128 stands for zero in the data rows.
Every row has a hidden score. How much higher is the second row's score than the first row's in each pair? 20 means about the same, 40 much higher and 0 much lower. The score is a weighted sum of the row's numbers plus the product of two more (or one squared), each taken from its middle value.
[114, 158, 136, 96, 139, 111, 126, 130, 92, 157]
[146, 156, 172, 119, 112, 92, 122, 108, 97, 150] 21
[152, 125, 138, 104, 113, 92, 148, 142, 92, 137]
[93, 129, 91, 165, 134, 161, 159, 105, 118, 118] 8
[95, 150, 163, 130, 114, 100, 117, 143, 92, 144]
[99, 154, 91, 139, 100, 101, 111, 121, 134, 124] 24
[122, 165, 142, 102, 129, 112, 117, 125, 94, 160]
[159, 136, 163, 122, 92, 120, 94, 123, 116, 137] 25
[146, 102, 149, 146, 133, 132, 110, 92, 125, 121]
[153, 92, 152, 120, 92, 150, 104, 104, 156, 93] 19
[118, 141, 125, 144, 151, 121, 153, 130, 142, 144]
[148, 163, 160, 127, 114, 154, 149, 101, 92, 171] 16
[113, 151, 127, 124, 151, 146, 128, 107, 145, 133]
[144, 102, 139, 98, 144, 148, 130, 92, 136, 93] 29
[119, 145, 91, 134, 151, 142, 126, 140, 148, 93]
[130, 167, 146, 138, 92, 101, 146, 145, 129, 127] 22
[96, 147, 92, 155, 149, 171, 149, 172, 144, 114]
[158, 172, 155, 114, 115, 92, 116, 119, 92, 153] 24
[106, 167, 91, 135, 173, 125, 135, 127, 133, 112]
[144, 106, 141, 139, 93, 124, 102, 92, 148, 104] 34
[93, 159, 103, 118, 154, 173, 144, 103, 137, 111]
[93, 155, 129, 155, 140, 111, 106, 161, 148, 134] 33
[131, 128, 139, 107, 142, 108, 167, 127, 95, 157]
[102, 150, 97, 170, 173, 108, 172, 120, 133, 120] 19
[118, 92, 141, 102, 130, 156, 95, 92, 129, 93]
[154, 94, 168, 97, 126, 122, 91, 127, 104, 109] 27
[170, 111, 130, 116, 92, 128, 139, 162, 98, 149]
[103, 144, 96, 128, 147, 132, 148, 95, 146, 133] 5
[115, 121, 97, 117, 143, 125, 120, 172, 156, 144]
[134, 157, 153, 92, 98, 137, 143, 172, 92, 140] 14
[149, 105, 172, 92, 115, 133, 143, 134, 108, 155]
[111, 100, 131, 171, 129, 148, 119, 145, 120, 135] 20
[117, 172, 92, 156, 101, 107, 146, 138, 162, 130]
[93, 132, 150, 155, 125, 92, 135, 147, 118, 143] 21
[121, 171, 141, 116, 115, 114, 172, 153, 137, 159]
[135, 111, 122, 125, 92, 123, 124, 123, 92, 140] 27
[161, 154, 127, 92, 122, 115, 156, 128, 128, 127]
[130, 109, 139, 98, 151, 119, 91, 114, 153, 93] 25
[93, 172, 144, 139, 126, 122, 139, 147, 168, 159]
[93, 139, 102, 150, 159, 149, 136, 157, 165, 140] 20
[158, 92, 145, 92, 111, 161, 91, 97, 166, 93]
[150, 95, 145, 92, 92, 136, 140, 111, 104, 113] 20
[149, 101, 158, 112, 148, 173, 124, 98, 165, 102]
[110, 102, 112, 111, 116, 157, 123, 123, 130, 121] 22
[103, 119, 123, 92, 100, 117, 145, 124, 102, 155]
[150, 107, 153, 103, 143, 123, 98, 104, 146, 93] 22
[118, 134, 92, 168, 109, 148, 163, 172, 117, 120]
[126, 120, 137, 132, 92, 100, 124, 141, 102, 157] 27
[143, 132, 157, 132, 103, 136, 148, 172, 92, 141]
[143, 118, 151, 116, 105, 127, 146, 113, 92, 150] 19
[129, 147, 91, 116, 98, 173, 133, 162, 169, 93]
[116, 107, 150, 92, 119, 106, 138, 127, 100, 165] 14
[156, 92, 141, 92, 104, 126, 98, 100, 135, 95]
[131, 149, 129, 134, 118, 163, 126, 139, 92, 158] 13
[152, 92, 134, 118, 129, 111, 131, 114, 141, 110]
[93, 133, 91, 173, 153, 123, 159, 137, 122, 139] 7
[97, 155, 140, 166, 155, 94, 145, 137, 112, 165]
[108, 158, 93, 130, 108, 99, 130, 156, 127, 114] 28
[157, 107, 142, 108, 162, 155, 106, 110, 119, 101]
[155, 104, 130, 103, 128, 156, 124, 100, 162, 93] 19
[123, 107, 139, 105, 162, 117, 130, 124, 105, 157]
[132, 92, 140, 103, 159, 134, 103, 92, 129, 129] 22
[96, 123, 91, 158, 151, 104, 162, 143, 166, 100]
[125, 147, 124, 127, 125, 98, 123, 136, 148, 154] 23
[154, 159, 127, 121, 92, 92, 151, 153, 92, 138]
[128, 95, 136, 136, 97, 132, 115, 146, 92, 156] 25
[93, 103, 130, 115, 110, 120, 166, 142, 127, 154]
[118, 150, 91, 115, 123, 108, 147, 159, 153, 111] 22
[95, 145, 117, 111, 143, 156, 134, 144, 131, 135]
[93, 157, 121, 93, 169, 155, 139, 167, 140, 125] 20
[102, 138, 117, 167, 128, 136, 125, 130, 102, 163]
[114, 125, 111, 132, 166, 123, 123, 122, 138, 129] 20
[152, 92, 147, 106, 149, 152, 98, 112, 133, 104]
[93, 156, 112, 137, 145, 141, 140, 151, 122, 117] 11
[109, 92, 109, 173, 119, 141, 105, 92, 139, 118]
[141, 132, 99, 151, 123, 92, 123, 159, 130, 157] 24
[147, 104, 136, 129, 141, 140, 104, 139, 172, 93]
[122, 164, 103, 119, 114, 122, 111, 171, 144, 113] 26
[159, 122, 134, 113, 120, 134, 100, 94, 155, 111]
[153, 128, 111, 92, 116, 92, 154, 130, 109, 171] 22
[93, 123, 91, 154, 119, 113, 166, 107, 117, 118]
[93, 116, 168, 126, 105, 115, 136, 106, 143, 153] 21
[98, 160, 96, 129, 173, 149, 149, 140, 130, 133]
[172, 145, 138, 107, 111, 116, 150, 143, 118, 150] 30
[153, 115, 159, 92, 140, 101, 100, 92, 167, 93]
[120, 129, 115, 134, 122, 121, 109, 117, 102, 122] 14
[131, 137, 128, 107, 111, 101, 107, 161, 140, 153]
[132, 117, 156, 104, 102, 92, 164, 121, 97, 158] 9
[107, 151, 91, 137, 138, 110, 148, 112, 172, 122]
[119, 145, 119, 93, 134, 127, 113, 132, 92, 171] 32
[126, 92, 125, 113, 133, 165, 125, 119, 146, 99]
[93, 148, 91, 126, 147, 137, 172, 172, 122, 131] 16
[172, 129, 138, 173, 103, 162, 117, 108, 138, 114]
[144, 114, 124, 110, 143, 156, 101, 92, 131, 124] 17
[141, 95, 127, 132, 173, 163, 101, 92, 139, 93]
[109, 130, 143, 157, 130, 140, 132, 104, 125, 119] 14
[143, 143, 144, 116, 92, 128, 163, 159, 92, 125]
[171, 112, 139, 116, 152, 173, 91, 92, 168, 93] 21
[128, 130, 118, 144, 120, 123, 123, 113, 134, 148]
[134, 136, 150, 157, 139, 121, 153, 137, 96, 171] 19
[155, 92, 126, 104, 138, 173, 105, 108, 150, 117]
[127, 114, 134, 111, 135, 92, 139, 134, 116, 165] 21
[118, 126, 93, 168, 131, 163, 114, 130, 118, 107]
[112, 122, 91, 173, 93, 107, 171, 148, 148, 121] 24
[158, 125, 124, 100, 130, 172, 122, 104, 139, 107]
[152, 92, 150, 96, 141, 132, 113, 116, 147, 93] 29
[161, 92, 153, 128, 124, 140, 91, 106, 129, 104]
[93, 153, 102, 115, 144, 111, 162, 132, 130, 142] 7
[112, 151, 91, 172, 137, 166, 164, 93, 118, 137]
[115, 127, 94, 132, 116, 156, 129, 130, 122, 129] 32
[128, 172, 114, 173, 148, 110, 133, 104, 172, 93]
[93, 113, 117, 144, 128, 123, 102, 154, 130, 130] 28
[130, 154, 91, 150, 126, 137, 133, 164, 149, 96]
[109, 129, 131, 161, 118, 92, 154, 126, 118, 133] 23
[152, 139, 129, 157, 116, 136, 114, 92, 92, 166]
[153, 119, 147, 92, 173, 173, 96, 93, 172, 93] 19
[128, 171, 112, 130, 159, 154, 149, 154, 128, 109]
[96, 116, 141, 104, 98, 149, 140, 135, 172, 133] 31
[140, 104, 162, 112, 117, 108, 91, 92, 135, 93]
[144, 143, 98, 128, 157, 128, 118, 134, 142, 95] 11
[160, 92, 164, 92, 147, 125, 99, 92, 144, 136]
[145, 94, 146, 129, 126, 145, 100, 92, 133, 95] 21
[129, 92, 145, 103, 109, 118, 110, 118, 162, 114]
[95, 126, 122, 92, 119, 126, 158, 122, 136, 130] 12
[100, 156, 127, 99, 115, 93, 141, 162, 136, 170]
[116, 114, 91, 147, 112, 142, 121, 130, 137, 106] 11
[125, 104, 96, 126, 173, 110, 151, 146, 150, 146]
[102, 92, 91, 92, 145, 137, 108, 163, 144, 120] 32
[170, 113, 127, 169, 173, 143, 91, 123, 137, 93]
[100, 158, 91, 119, 145, 167, 118, 138, 136, 124] 13
[147, 106, 142, 99, 99, 173, 91, 99, 118, 97]
[154, 102, 143, 112, 128, 127, 91, 92, 152, 105] 23
[146, 130, 164, 92, 97, 99, 151, 134, 116, 171]
[112, 167, 141, 125, 132, 157, 133, 124, 108, 171] 13
[124, 129, 91, 171, 155, 147, 165, 140, 166, 113]
[93, 132, 132, 102, 130, 151, 128, 143, 141, 129] 25
[172, 92, 122, 127, 145, 168, 91, 92, 168, 93]
[118, 145, 108, 149, 155, 166, 119, 159, 161, 126] 15
[97, 147, 110, 132, 119, 125, 110, 112, 111, 132]
[146, 97, 145, 108, 173, 125, 108, 122, 105, 126] 26
[172, 93, 162, 123, 132, 133, 130, 92, 137, 100]
[168, 92, 145, 120, 142, 159, 121, 103, 172, 94] 11
[116, 149, 123, 120, 99, 92, 162, 160, 92, 168]
[93, 126, 136, 158, 127, 105, 126, 92, 97, 132] 18
[172, 147, 153, 151, 97, 125, 112, 146, 116, 157]
[105, 158, 91, 131, 124, 158, 122, 172, 131, 117] 24
[145, 92, 104, 120, 121, 92, 104, 92, 120, 139]
[137, 92, 156, 126, 160, 137, 91, 92, 151, 93] 21
[133, 110, 167, 92, 100, 92, 103, 152, 92, 146]
[169, 115, 133, 143, 136, 167, 91, 92, 149, 93] 12
